In the rows, zero is written as 128.
Each path below is one point turned by a fixed rotation once a step. After each direction that follows a path, write how fast that rotation turns it, in degrees each step (0 if it stays still).
Each turn is a multiple of 5 degrees from 10 to 175, or 0.
Each row of a path follows its step; steps can be skipped.
Rotation 1:
step 0: [131 127 125 124 144 118 128 119 131 131 137 126 124 118 130 134 138 132
 120 135 136 132 131 121 131 130 129 117 127 132 127 128 132 127 132 124
 131 129 130 125 132 129 118 128 130 145 128 132 140 138 131 131 120 129
 145 126 123]
step 2: [124 129 115 125 130 135 121 122 123 126 120 128 146 120 135 124 130 137
 124 120 133 130 121 139 125 130 134 119 133 140 123 130 124 126 137 131
 138 120 129 136 126 133 128 130 136 128 127 132 129 130 132 129 121 123
 142 130 131]
step 4: [121 136 126 131 137 129 125 128 120 123 129 120 129 123 138 134 130 127
 120 130 136 120 132 129 129 134 128 125 126 135 133 121 135 123 124 129
 134 131 130 123 128 133 125 132 122 135 130 137 141 127 115 138 129 105
 135 131 122]
step 5: [125 125 122 119 119 133 121 129 115 140 125 137 134 129 131 127 130 123
 131 135 123 116 131 126 124 134 126 120 134 125 138 130 127 127 126 140
 128 132 118 120 132 124 126 121 126 120 131 125 134 131 132 134 138 137
 127 116 137]
step 6: [121 130 130 126 128 130 125 132 128 118 124 123 136 117 134 128 122 120
 142 122 140 140 126 122 123 128 130 125 124 137 128 113 126 130 136 136
 128 125 135 134 123 124 123 132 124 130 129 125 135 135 133 131 129 124
 143 133 138]
step 7: [128 116 124 124 125 127 137 139 132 125 131 139 136 129 135 129 127 121
 132 133 123 124 145 129 129 131 138 118 128 126 128 138 123 132 122 129
 118 128 126 129 139 128 114 130 130 134 135 117 128 131 120 131 126 127
 127 126 119]
step 9: [126 131 124 116 125 119 124 127 123 129 137 135 136 123 127 134 137 134
 135 144 131 132 128 120 125 135 135 121 134 135 134 139 126 127 124 121
 124 121 121 126 120 124 123 126 129 109 126 125 133 130 130 131 126 138
 131 123 122]
step 10: [125 141 123 125 127 125 133 133 127 122 129 122 134 123 126 127 116 125
 131 117 124 141 134 121 118 133 133 127 120 118 121 116 127 129 133 128
 139 130 129 123 132 125 126 120 124 133 129 141 131 129 121 136 129 138
 140 135 123]
step 11: [127 129 125 115 128 126 135 125 126 132 116 136 138 134 130 127 135 136
 131 120 126 125 145 125 134 134 134 120 131 133 131 139 125 124 130 118
 127 144 120 133 122 133 130 130 134 134 131 118 128 125 124 133 133 120
 133 130 127]
step 12: [135 122 125 134 135 131 125 121 132 122 129 130 125 116 126 129 129 133
 116 130 130 134 135 129 131 139 136 130 125 131 120 119 123 119 127 139
 128 130 124 119 124 129 124 113 129 136 118 135 132 137 139 133 138 132
 134 126 133]
[126 132 129 128 128 128 129 129 126 131 127 128 126 130 127 131 128 129
 127 126 127 126 127 125 126 130 130 126 129 129 130 123 130 128 129 126
 127 134 126 127 128 127 128 128 127 127 129 129 129 127 129 128 132 129
 129 129 129]
60
[131 131 130 131 132 129 130 125 126 128 127 130 129 126 128 127 127 126
 127 128 130 129 128 130 126 129 126 129 129 129 128 125 130 129 133 130
 128 126 131 126 127 127 126 127 130 129 127 129 129 126 127 128 127 128
 129 130 127]
175
[128 128 129 131 132 129 125 129 129 129 128 126 128 128 129 130 130 129
 128 125 125 129 129 129 125 128 130 128 128 127 128 129 128 128 126 128
 132 127 130 130 126 126 126 131 127 130 129 130 132 128 131 128 127 128
 128 130 130]
175
Rotation 2:
step 0: [125 141 119 124 138 125 130 139 127 122 135 132 135 126 133 124 129 135
 117 137 124 133 132 122 147 129 138 144 124 117 124 129 126 123 123 126
 132 132 121 123 125 120 122 132 124 125 124 131 137 126 129 117 129 134
 138 121 125]
step 1: [134 129 131 121 135 125 121 119 120 132 123 131 121 114 140 123 128 125
 138 135 131 127 130 123 138 111 129 131 132 122 127 132 122 130 115 118
 129 128 133 123 115 123 132 137 130 134 123 134 133 125 124 121 128 126
 132 128 147]
step 2: [123 129 121 118 128 127 126 124 126 123 133 133 131 131 138 128 135 130
 135 125 138 124 124 132 135 125 123 130 128 113 117 138 129 125 125 140
 121 137 118 126 131 106 122 142 127 123 131 133 115 124 133 124 131 126
 132 134 128]
step 3: [132 124 129 134 136 126 120 135 125 131 124 128 118 122 138 128 141 129
 122 135 126 124 127 128 130 123 131 127 128 123 128 125 128 130 127 142
 125 123 125 139 110 119 126 132 141 134 135 129 131 138 143 138 132 132
 140 137 135]
step 4: [134 133 121 130 131 128 120 119 119 139 128 136 140 137 132 132 139 128
 123 125 126 127 120 119 120 117 129 124 129 129 125 137 143 125 130 124
 116 140 117 127 125 134 126 137 138 136 130 130 121 120 135 139 127 121
 130 135 130]
step 5: [122 132 123 129 142 113 123 137 125 122 128 125 131 132 135 127 129 132
 132 124 123 132 118 128 123 124 138 131 114 130 132 140 130 129 121 131
 137 128 120 130 124 132 109 131 139 135 136 120 132 137 138 129 123 133
 125 128 116]
step 7: [122 128 124 125 127 122 118 125 136 128 119 131 127 127 127 112 120 138
 128 126 137 138 121 128 123 121 130 126 134 120 125 146 133 132 120 123
 130 122 125 111 121 122 120 131 135 127 136 127 129 116 121 115 127 134
 132 123 124]
step 8: [137 123 124 115 124 128 127 134 130 135 134 120 121 125 135 138 132 124
 129 136 127 125 123 138 131 125 124 133 121 123 119 138 132 134 119 126
 122 127 136 118 120 123 126 126 125 116 143 128 128 135 129 119 128 148
 138 133 129]
step 10: [137 134 137 126 129 121 122 134 122 129 123 127 137 123 129 123 137 129
 121 129 131 129 129 121 128 129 125 127 117 122 129 127 137 127 123 124
 114 135 115 125 134 125 126 130 128 129 134 109 116 137 131 131 125 147
 142 124 125]
step 11: [132 135 133 120 135 132 136 131 121 127 126 122 136 118 133 132 130 127
 132 121 114 130 115 126 129 118 140 126 123 143 123 125 124 129 113 130
 125 136 123 127 132 129 124 124 143 126 132 126 131 131 129 137 124 128
 133 119 146]
[129 130 128 126 130 125 130 127 125 129 131 128 131 128 127 124 126 126
 132 129 129 131 130 127 130 129 133 128 126 131 129 125 129 128 128 126
 128 128 129 129 128 129 128 131 128 128 126 126 128 127 129 129 127 130
 128 129 127]
70
[134 124 130 126 130 127 127 130 127 128 130 128 127 128 126 130 126 126
 127 129 128 127 126 126 128 130 126 127 124 128 127 129 128 129 128 128
 130 129 129 129 125 126 130 126 129 129 126 129 131 129 126 130 127 126
 129 127 130]
145
[128 126 127 132 126 128 127 128 127 128 128 128 127 129 129 129 127 129
 126 128 131 128 126 127 127 129 130 130 129 134 126 131 130 125 130 127
 130 127 129 127 130 127 126 128 127 130 129 127 132 127 130 127 125 129
 126 128 128]
45
[127 128 127 129 130 127 128 131 129 129 126 127 126 125 125 131 128 128
 128 129 131 127 131 128 126 126 128 132 126 128 130 126 127 131 127 129
 126 131 129 129 127 127 126 127 127 128 128 129 129 127 130 128 128 132
 127 127 127]
145
[127 127 128 127 127 125 128 126 130 126 128 124 130 125 127 127 128 129
 125 128 129 127 125 127 130 130 126 129 126 126 130 129 128 130 131 126
 129 129 126 127 130 124 127 130 128 129 129 126 127 126 127 129 128 127
 127 130 123]
140
Rotation 3:
step 0: [134 136 113 119 123 133 125 127 138 130 129 129 132 144 134 133 131 123
 130 139 123 131 122 136 129 129 131 134 128 131 121 142 127 117 124 125
 141 124 121 129 137 129 124 133 123 120 126 134 128 129 125 128 120 129
 128 117 119]
step 1: [141 126 135 128 125 133 123 132 122 126 136 121 128 121 121 125 123 127
 126 136 129 136 130 123 125 128 117 123 112 137 125 126 116 122 131 124
 131 126 127 117 143 118 136 127 132 129 123 136 130 133 126 135 129 135
 138 125 126]
step 2: [127 126 132 118 125 128 136 117 134 127 142 139 124 140 126 119 125 125
 134 122 128 133 125 139 126 127 123 121 114 132 128 140 130 124 127 124
 127 128 121 131 126 121 113 123 125 125 128 132 131 129 126 129 118 136
 123 135 135]
step 4: [139 129 127 120 118 119 133 132 137 125 125 126 119 118 138 119 132 118
 128 126 123 138 132 131 130 132 117 126 124 138 131 128 131 136 123 127
 130 130 133 131 137 120 135 121 130 129 123 127 131 129 120 138 132 141
 126 134 138]
step 5: [118 129 131 142 118 130 118 116 145 134 136 138 127 125 135 127 129 131
 131 124 135 135 115 127 129 117 119 128 129 129 125 133 120 128 117 131
 129 121 123 137 130 126 119 128 127 128 127 135 134 127 130 130 129 131
 131 127 133]
step 6: [135 141 132 125 120 121 123 129 129 127 134 127 126 129 129 133 136 126
 123 129 131 126 129 140 136 130 127 131 129 131 128 129 123 125 127 124
 147 112 121 132 123 132 137 129 132 133 128 119 127 141 115 139 126 127
 128 116 129]
step 8: [132 138 127 138 122 143 120 123 125 136 131 128 123 135 123 127 125 120
 135 126 130 131 119 146 134 123 126 114 124 119 125 135 127 132 131 137
 134 124 124 137 133 135 120 131 133 129 126 126 130 133 115 125 124 128
 131 136 131]
step 9: [127 132 130 125 119 123 123 136 120 119 132 125 126 135 123 129 133 130
 126 132 121 125 124 131 126 127 113 126 132 127 115 125 127 126 128 123
 144 125 124 118 135 124 124 110 122 127 115 119 125 130 124 126 135 120
 126 124 132]
step 10: [138 135 120 122 113 120 129 117 124 122 132 137 133 129 128 122 131 129
 134 123 122 139 127 125 132 125 115 118 124 131 122 135 130 121 129 140
 130 135 137 135 136 126 133 136 131 126 131 127 121 120 130 127 130 126
 136 136 131]
step 12: [126 134 122 118 128 105 116 127 126 119 137 140 122 134 125 123 132 117
 127 128 136 127 129 123 123 131 123 127 127 135 129 120 133 129 122 128
 137 134 119 136 132 126 127 125 135 133 121 126 119 135 120 126 128 125
 130 126 124]
[128 129 132 130 128 127 124 129 131 129 124 129 129 128 132 130 131 128
 128 128 129 129 130 132 128 127 131 129 129 127 130 129 127 128 127 128
 127 127 127 129 130 131 131 127 129 130 127 130 129 131 130 127 129 127
 127 127 127]
45
[125 127 127 130 130 127 131 129 127 129 127 128 126 128 127 132 129 129
 126 129 127 127 126 129 130 126 128 129 128 130 128 129 128 126 126 128
 130 132 124 128 126 132 128 127 128 126 125 127 126 128 125 129 128 130
 129 127 126]
125
Rotation 4:
step 0: [117 126 125 130 123 121 125 126 129 140 122 110 127 131 123 128 125 139
 118 124 135 136 124 126 142 124 133 128 116 120 121 128 133 121 119 122
 116 125 131 125 119 116 125 119 131 133 128 132 124 122 124 125 126 128
 121 120 137]
step 1: [121 119 126 127 130 127 123 136 144 122 132 117 123 119 134 139 137 133
 119 144 125 123 123 122 134 142 134 132 128 131 138 137 133 120 129 132
 123 122 127 131 132 123 118 133 139 123 125 126 138 126 128 125 136 130
 119 131 128]
step 2: [122 135 138 133 126 127 135 142 127 129 134 115 129 132 131 140 123 130
 117 118 138 131 131 127 113 133 130 126 121 133 135 122 125 118 123 122
 124 127 138 137 123 129 127 126 121 130 130 136 133 132 135 130 145 120
 126 132 131]
step 3: [119 134 132 121 129 134 127 135 121 140 123 122 128 140 129 132 130 136
 125 137 135 121 119 129 138 127 130 124 113 138 117 129 139 130 124 125
 123 121 138 122 128 118 121 115 126 131 124 129 143 126 132 123 126 137
 125 121 127]
step 4: [119 131 120 132 125 125 128 131 130 117 123 117 120 131 140 129 125 124
 134 134 136 120 117 127 119 146 127 124 123 130 139 134 131 124 134 124
 127 123 125 122 133 124 119 129 137 122 123 117 124 135 130 132 137 128
 110 122 129]
step 6: [120 129 123 120 124 125 125 124 134 133 132 114 124 134 128 136 129 124
 122 145 119 129 117 122 134 116 137 130 112 133 122 136 135 123 133 120
 130 115 127 128 123 114 122 128 124 122 132 125 135 131 126 120 133 130
 128 133 123]
step 7: [127 129 116 139 131 123 122 134 125 132 131 116 128 132 131 130 127 133
 125 124 129 117 122 121 121 142 132 128 118 129 136 135 126 111 129 131
 122 132 137 145 131 125 127 133 126 120 125 124 117 135 137 133 137 135
 118 129 124]
step 8: [126 129 138 127 137 138 113 130 131 130 123 120 127 132 132 137 117 136
 129 130 136 139 124 124 137 131 137 120 123 147 126 126 127 122 132 116
 115 133 131 131 124 133 134 125 125 136 130 138 138 132 129 126 135 132
 125 122 127]
step 10: [133 124 120 122 139 125 123 137 120 123 138 123 126 127 133 132 127 125
 123 124 136 112 131 131 131 130 130 130 114 127 138 123 128 117 133 126
 123 129 127 132 136 129 129 123 130 117 124 135 127 117 133 131 142 133
 113 115 128]
step 11: [126 132 126 121 131 135 119 123 119 126 135 124 127 134 125 140 124 128
 139 134 135 141 128 116 125 119 131 129 117 141 129 134 122 122 131 121
 124 122 129 124 123 119 131 131 126 129 129 130 148 135 136 130 135 117
 126 121 137]
[127 126 126 127 126 131 128 126 129 127 127 130 128 131 126 132 131 125
 131 131 128 130 126 127 129 129 130 128 129 128 125 127 129 129 127 128
 130 130 126 129 130 127 127 128 131 128 125 130 131 129 130 125 129 129
 128 130 129]
140
[129 124 126 128 131 126 126 127 127 125 128 129 126 130 130 130 130 130
 128 125 128 124 128 126 125 130 127 126 129 126 130 128 126 128 128 130
 128 126 127 128 127 131 127 127 129 126 127 127 128 128 127 126 128 130
 126 131 125]
125
[127 127 125 128 130 128 128 128 127 125 128 129 130 130 127 124 127 132
 130 128 130 132 127 127 128 131 128 130 129 128 128 129 129 126 130 128
 125 129 128 127 127 124 128 127 127 124 126 127 128 129 129 127 125 130
 128 127 131]
100
